One hidden turn or mirror swaps the rows below in pairs. Which row is each named row swapped with?
Q284: [-1 -4 19 6 -36 -7 -7 9 -6 -18 -1 16 5 20]
Q260: [-3 21 -4 12 7 -3 13 -7 -23 8 -3 8 -6 6]
Q95: [-7 5 6 22 -4 -1 1 -6 -5 27 0 0 -14 15]
Q52: [-14 31 7 16 4 -4 0 -5 -15 -2 3 4 -15 10]
Q659: [-8 15 -1 9 7 -9 2 -8 3 -8 6 -15 -2 5]
Q773: [-17 11 3 8 3 -12 7 -15 -4 -2 10 -17 -7 11]
Q693: [-15 -2 16 11 -24 -7 -5 -8 -23 -17 -12 17 18 11]
Q512: [-9 15 23 10 10 -3 7 -9 -1 1 -12 17 -18 25]
Q311: [-6 -7 31 1 -15 -6 6 -4 -1 -8 -10 22 -8 34]
Q143: [7 -10 9 6 -20 -11 -5 2 13 -15 -4 -1 11 9]
Q917: [7 -12 10 3 -31 -7 8 4 -17 -6 -3 19 11 16]
Q497: [2 -17 15 17 -28 -3 -3 2 0 18 -1 8 -2 21]
Q197: [-2 -10 9 0 -22 -13 -2 0 6 -18 8 -7 11 13]
Q217: [-12 24 6 19 10 -11 2 -14 -18 10 -1 7 -7 14]
Q950: [4 -12 20 11 -30 -13 -8 2 -8 -6 -5 21 14 23]
Q877: [-17 20 6 19 0 -2 -4 -12 -24 -9 -14 12 7 4]

Q143 pairs with Q773
Q917 pairs with Q260
Q877 pairs with Q693

